In the rows, zero is written as 128.
Each path below is one point turned by a fixed rotation once a step. After each direction that follows a path, write how fast that rotation turns it, in deg/step (0 if it stays still).
Each turn is a multiple of 5 degrees from 10 to 175, or 0.
Each row of a path follows its step; steps can be skipped.
path 1
step 1: [118 121 126 123 131 126 128 126 124 135 119 115 125 129 132 129 129 121
 145 132 131 130 129 126 129 135 112 115 125 134 130 129 140 133 123 123
 131 123]
step 3: [126 126 132 144 134 136 133 128 128 126 116 131 124 125 132 116 125 132
 126 126 129 125 139 117 130 132 117 121 134 129 132 134 125 118 132 130
 112 124]
step 4: [129 120 128 130 131 128 127 125 130 131 124 132 129 124 137 119 128 132
 119 132 134 133 124 130 126 133 127 129 120 129 123 133 145 117 107 142
 125 127]
step 6: [118 130 134 139 138 127 132 122 135 122 132 119 131 130 134 133 131 137
 132 134 122 133 133 120 137 126 130 127 130 119 113 128 133 135 123 130
 121 141]
step 7: [127 127 128 128 135 131 143 120 134 141 126 121 119 125 129 135 130 125
 141 129 142 123 127 129 141 134 125 132 123 134 121 133 137 124 128 122
 120 122]
step 10: [134 120 127 138 131 122 130 130 132 121 117 119 127 122 132 121 119 130
 132 131 137 130 121 124 121 133 126 115 126 135 118 130 135 132 127 144
 119 124]
step 11: [121 121 112 130 138 121 130 125 121 137 129 127 129 127 124 117 131 112
 131 127 129 133 121 128 121 130 123 129 122 123 121 129 135 135 113 126
 126 130]
step 12: [118 125 133 133 133 134 131 120 128 129 114 124 139 132 135 121 125 123
 141 129 120 139 131 124 137 125 129 119 132 126 128 117 123 135 125 122
 121 135]
step 17: [121 128 124 136 143 121 127 119 132 138 131 129 124 124 120 125 118 129
 125 133 136 124 124 131 134 135 134 121 129 127 115 138 136 140 121 127
 123 126]
step 19: [126 114 133 125 132 134 135 125 133 129 126 127 131 127 142 131 118 128
 145 131 126 124 119 123 137 127 140 124 128 122 122 131 129 119 137 134
 118 129]
Speeds:
[126 126 128 124 127 123 126 127 134 129 126 130 126 124 127 127 129 129
 128 126 129 129 124 129 127 128 127 127 124 127 129 127 130 127 132 127
 128 128]  120
[127 132 126 133 129 127 129 132 129 129 127 128 128 126 127 129 131 130
 131 129 129 126 130 129 127 131 132 128 125 131 128 130 131 127 128 131
 128 124]  110
[128 127 130 127 131 126 125 130 127 129 124 125 131 130 123 130 130 128
 125 129 131 128 127 125 125 129 129 130 126 128 124 126 125 130 126 130
 128 129]  65
[125 132 128 126 126 128 125 127 126 129 126 129 131 127 125 129 125 126
 133 129 127 130 128 127 126 125 129 131 128 126 132 129 130 127 126 128
 128 129]  110
path 2
step 1: [132 133 120 125 130 124 133 122 119 120 141 122 120 130 110 131 128 129
 123 133 124 130 120 128 144 120 127 138 131 126 133 132 119 127 128 132
 127 112]
step 2: [126 129 122 129 122 121 129 129 125 139 120 129 126 128 121 140 132 126
 118 126 109 135 131 115 128 131 136 110 126 141 128 126 132 128 131 134
 125 129]
step 3: [129 130 119 137 112 139 128 129 141 131 130 121 124 141 121 130 124 122
 141 122 126 126 132 129 129 115 131 134 126 120 139 122 134 130 138 132
 131 131]
step 6: [127 123 140 125 118 123 134 133 128 137 128 137 144 134 133 132 120 129
 120 122 133 132 121 128 124 116 134 142 120 136 139 136 127 126 126 123
 132 135]
step 7: [121 141 127 129 128 131 133 139 114 113 141 134 130 125 115 122 125 128
 130 120 119 129 133 129 117 136 132 139 130 124 126 129 132 135 121 123
 129 128]
step 8: [136 124 123 121 127 120 121 112 124 121 116 130 140 130 130 121 113 120
 124 120 124 128 126 117 118 131 126 124 129 135 130 118 130 123 128 121
 126 118]
step 11: [152 133 124 119 128 125 126 133 132 128 139 121 125 128 125 126 134 127
 128 117 133 132 127 128 126 129 131 124 135 118 143 120 132 120 132 141
 127 124]
step 12: [124 128 131 129 126 120 128 136 132 116 125 124 124 136 138 144 124 131
 114 144 127 139 125 121 130 124 141 131 129 130 133 120 126 133 131 132
 137 126]
step 16: [132 112 122 125 117 132 139 129 124 123 130 129 136 128 137 125 129 132
 127 118 119 125 114 125 125 131 118 124 126 141 129 134 123 141 137 123
 135 120]
step 18: [123 138 115 125 119 112 128 133 116 127 113 130 121 128 123 128 133 119
 126 136 117 121 123 117 125 133 132 126 128 130 127 126 135 132 143 127
 126 128]
Speeds:
[130 129 128 128 129 124 127 126 125 128 127 126 131 125 126 127 127 125
 125 132 127 127 126 126 129 130 129 127 130 127 128 124 126 125 129 132
 125 129]  110
[127 131 128 124 127 128 126 127 129 130 124 129 127 126 129 130 132 130
 123 123 127 127 127 130 127 129 126 130 126 128 129 130 130 124 125 130
 125 128]  160
path 3
step 0: [134 135 134 114 126 121 126 132 138 116 122 135 132 127 127 133 127 126
 131 125 118 129 134 129 125 134 117 133 127 121 119 121 111 134 124 124
 135 126]
step 6: [128 121 121 137 126 130 137 133 126 124 139 116 125 119 134 119 130 126
 131 121 129 131 137 144 118 132 130 133 125 127 133 127 126 116 125 121
 119 128]
step 8: [127 133 122 130 134 134 140 127 129 123 129 131 132 125 131 122 130 132
 136 126 122 121 133 122 122 112 134 122 127 113 134 130 115 133 125 124
 117 137]
step 9: [123 131 143 121 137 125 136 126 132 125 127 122 126 118 130 117 145 115
 126 132 128 132 127 133 135 121 126 120 136 133 133 133 125 131 122 127
 135 131]
step 10: [134 125 120 118 131 140 127 121 139 119 122 126 134 124 136 129 135 126
 128 136 127 129 130 119 130 113 132 131 126 139 126 118 123 130 137 137
 124 123]
step 11: [117 132 135 126 141 132 135 121 129 120 132 127 118 137 122 133 139 128
 134 125 134 134 135 126 133 136 145 131 128 132 132 117 126 127 127 124
 126 120]
step 12: [117 132 129 130 133 135 118 137 136 126 125 139 129 126 128 121 124 129
 125 129 127 134 123 115 131 123 122 141 122 141 133 122 129 128 123 118
 138 121]
step 16: [114 132 128 144 122 124 131 125 119 134 124 132 130 129 130 133 126 130
 133 127 119 137 125 130 115 133 136 120 125 126 133 117 136 130 136 136
 120 134]
step 17: [127 137 130 133 120 124 135 145 124 130 130 135 124 132 131 126 135 127
 132 134 130 132 116 131 127 125 112 132 134 115 124 119 120 130 125 130
 137 130]
step 18: [126 125 133 131 122 121 131 121 128 136 128 132 130 120 137 130 122 125
 134 125 123 121 135 139 134 123 112 117 121 132 129 118 116 124 130 137
 119 127]
Speeds:
[129 130 129 128 130 129 133 129 127 130 129 126 128 126 132 127 128 125
 126 130 124 127 127 129 130 127 126 128 128 123 128 126 129 128 131 128
 124 128]  35
[127 129 124 129 127 129 130 129 128 125 126 129 127 133 123 128 129 129
 127 125 131 128 128 129 130 127 130 126 132 122 127 126 127 131 130 126
 127 128]  125
path 4
step 0: [121 127 124 120 125 122 137 132 126 145 129 137 121 131 113 140 129 116
 126 127 126 120 137 126 126 134 127 127 130 137 133 122 121 127 127 133
 131 130]
step 2: [130 127 122 126 120 132 129 130 127 125 123 127 127 130 142 128 127 119
 140 135 130 121 122 128 129 126 123 137 122 124 133 145 135 145 126 137
 121 129]
step 3: [135 120 135 131 124 120 128 131 136 130 123 116 123 130 130 138 135 127
 127 124 123 132 127 122 137 118 129 136 135 116 128 128 141 129 139 123
 136 136]
step 5: [127 128 125 124 130 130 113 126 122 119 131 134 137 129 133 125 133 148
 127 137 115 134 129 133 119 126 126 125 137 128 133 119 127 132 133 130
 124 122]
step 6: [121 122 117 123 129 125 131 120 117 131 127 112 130 127 125 134 128 135
 132 132 134 122 126 127 129 144 136 129 129 138 143 127 132 128 125 126
 132 122]
step 7: [131 139 136 140 134 111 126 125 129 130 126 125 125 117 133 126 125 125
 131 114 128 121 128 135 127 135 132 122 129 130 131 126 127 112 133 123
 121 127]
step 12: [130 117 114 131 116 132 130 123 138 128 125 122 134 134 124 130 122 134
 130 137 135 125 124 127 135 120 141 135 131 121 128 126 125 119 122 137
 134 122]
step 14: [129 123 135 121 142 121 117 125 130 122 136 127 135 136 128 123 120 133
 129 120 131 130 124 130 129 117 132 124 118 133 124 133 119 140 123 116
 126 129]
step 15: [123 127 125 118 123 122 143 123 122 128 131 127 128 129 136 131 126 134
 123 124 125 142 126 135 128 127 115 132 129 133 132 131 137 133 114 129
 115 131]
step 19: [114 122 124 131 132 130 143 135 122 137 125 131 121 135 124 119 130 119
 140 126 126 122 128 121 122 134 125 132 125 122 142 125 126 125 129 133
 133 135]
Speeds:
[130 128 127 131 129 127 129 127 126 130 131 125 131 125 130 129 124 128
 130 131 125 127 128 127 130 132 126 131 128 124 127 130 127 127 125 126
 127 131]  80
[127 127 127 130 130 132 128 128 129 128 130 126 126 124 125 129 131 126
 129 125 129 125 133 127 125 127 127 127 128 125 126 129 125 128 126 133
 127 129]  35
[127 131 129 131 129 129 129 126 132 129 127 127 127 128 126 126 122 127
 130 126 126 129 129 129 130 126 131 128 125 124 130 128 132 131 131 129
 129 127]  70
[126 127 127 130 125 131 129 125 125 125 124 130 125 130 128 131 129 130
 129 126 122 126 126 128 128 127 129 128 127 126 128 129 129 128 123 126
 129 127]  110
[122 127 128 133 129 128 125 125 129 129 126 128 131 130 129 130 130 127
 125 131 127 132 127 127 126 130 128 130 127 128 127 127 126 126 131 131
 130 128]  55
path 5
step 0: [147 132 138 134 123 127 127 125 127 128 126 122 118 133 113 137 129 124
 123 139 134 128 128 118 129 127 125 131 137 133 130 122 133 129 137 127
 132 120]
step 1: [134 128 129 130 130 127 138 134 114 126 118 118 133 132 119 118 132 134
 130 125 137 128 122 130 126 145 126 129 122 130 127 125 137 139 134 127
 134 139]
step 3: [128 132 130 121 118 123 136 118 130 138 130 130 128 128 119 135 137 133
 118 138 129 124 129 128 125 117 132 125 144 127 127 121 125 118 131 128
 130 116]
step 5: [122 127 128 129 127 124 120 128 128 128 116 125 139 131 130 111 119 129
 136 114 121 123 132 121 124 139 125 138 126 134 132 129 118 125 124 135
 136 127]
step 6: [128 133 140 136 118 125 127 124 136 131 132 128 129 122 132 120 135 127
 129 130 130 117 131 119 120 117 134 126 139 123 130 119 121 125 113 130
 139 127]
step 8: [135 130 119 125 125 121 121 129 128 118 110 126 125 136 129 131 121 126
 140 119 121 136 121 127 131 139 118 136 129 134 126 123 131 132 131 125
 131 119]
step 11: [126 126 118 123 132 122 128 127 122 127 120 130 139 141 131 131 139 133
 125 128 132 137 122 136 126 134 129 133 124 140 127 113 125 126 134 126
 127 113]
step 15: [128 139 123 122 122 117 127 123 135 123 131 123 128 130 132 126 133 126
 137 129 120 126 134 133 118 124 132 136 136 122 118 123 120 125 124 137
 137 112]
step 18: [135 131 131 135 124 129 122 120 132 115 125 127 130 133 135 124 139 130
 135 138 125 122 135 129 120 135 123 139 129 128 130 106 125 129 125 135
 132 131]
step 19: [130 142 129 131 125 125 131 128 121 122 132 127 120 123 122 138 135 135
 119 128 135 127 119 132 127 132 127 115 133 123 128 114 127 133 126 130
 143 120]
Speeds:
[125 130 124 129 127 132 128 128 129 130 128 125 124 130 131 130 128 126
 126 129 128 130 126 129 127 127 127 127 131 129 127 129 128 129 131 129
 129 122]  90
[131 127 128 124 130 129 131 127 128 131 130 130 126 128 128 126 123 127
 129 131 133 131 127 127 129 126 130 128 130 129 131 126 128 129 128 125
 130 129]  110
[125 127 129 127 129 121 130 129 129 128 128 133 126 129 128 132 128 130
 127 127 128 129 128 131 126 126 129 128 130 129 125 128 130 129 125 124
 126 125]  85
[126 123 127 126 127 127 128 126 130 128 127 126 133 126 133 130 127 126
 128 125 129 131 129 126 128 131 126 129 126 130 124 126 126 130 131 127
 129 129]  115
path 6
step 1: [124 129 140 125 137 134 129 125 122 132 126 120 133 114 123 133 129 118
 116 135 126 125 128 120 129 128 139 137 127 137 121 132 132 125 122 126
 137 127]
step 4: [128 135 128 126 132 127 115 127 133 126 120 130 138 124 137 131 125 115
 121 140 141 125 128 126 122 133 128 129 131 129 137 128 122 126 144 129
 125 127]
step 6: [128 141 134 132 136 136 134 136 118 131 128 122 133 135 131 132 121 132
 118 135 117 134 141 124 129 135 133 134 126 125 128 126 133 130 137 136
 128 128]
step 9: [132 129 124 125 134 134 126 136 131 128 133 134 130 124 123 130 127 133
 129 146 134 120 129 134 119 122 145 125 127 128 134 139 129 124 136 131
 137 127]
step 10: [125 135 139 120 126 136 130 128 127 136 126 119 131 135 130 125 133 122
 119 128 132 127 133 124 124 132 129 138 131 136 118 130 130 128 147 137
 125 127]
step 14: [130 131 136 122 138 134 125 125 133 125 126 127 126 132 132 121 130 127
 124 146 132 114 130 118 122 132 127 132 121 141 122 125 130 118 136 129
 128 133]
step 16: [127 129 131 116 136 120 132 136 126 130 120 120 140 123 131 132 117 119
 121 131 132 126 134 122 134 134 130 127 133 120 126 131 135 135 141 129
 135 135]
step 17: [131 131 136 132 129 128 120 130 134 132 119 126 132 125 123 138 125 119
 131 138 125 122 125 127 128 125 124 137 137 139 137 140 122 130 122 136
 124 116]
step 18: [124 125 144 130 136 130 129 133 119 126 132 121 135 128 132 127 129 138
 135 144 124 119 125 128 129 134 140 130 118 129 127 124 131 121 133 134
 127 130]
step 19: [133 141 125 124 130 142 121 130 133 123 131 135 128 132 122 135 130 130
 113 135 138 132 132 125 133 130 135 132 131 132 129 136 141 123 135 129
 125 124]
Speeds:
[129 127 128 125 124 127 126 130 128 127 124 130 127 130 124 128 127 130
 128 130 130 126 128 126 127 129 124 125 125 128 125 132 132 128 127 129
 130 130]  155
[126 128 127 128 126 133 130 125 124 131 128 128 125 129 126 130 133 129
 126 132 126 124 129 129 127 128 129 131 126 128 128 128 127 128 128 127
 127 131]  85
[129 129 126 126 127 127 127 127 131 130 130 130 126 131 126 129 129 128
 134 129 130 127 130 126 129 126 129 128 133 133 126 127 126 129 129 129
 124 128]  145
[127 131 131 130 130 126 125 130 125 128 129 128 128 129 127 130 131 129
 128 129 129 128 131 127 133 129 129 127 126 130 128 126 130 127 120 128
 126 127]  65
[129 126 129 126 128 129 129 129 128 125 127 131 124 127 130 129 128 132
 128 130 132 127 125 129 131 130 129 130 127 126 128 127 125 124 128 126
 125 123]  70
[126 129 131 131 123 127 126 129 132 127 129 129 130 126 129 126 131 129
 128 130 128 128 126 127 124 127 133 126 126 130 129 127 127 124 129 130
 128 129]  80
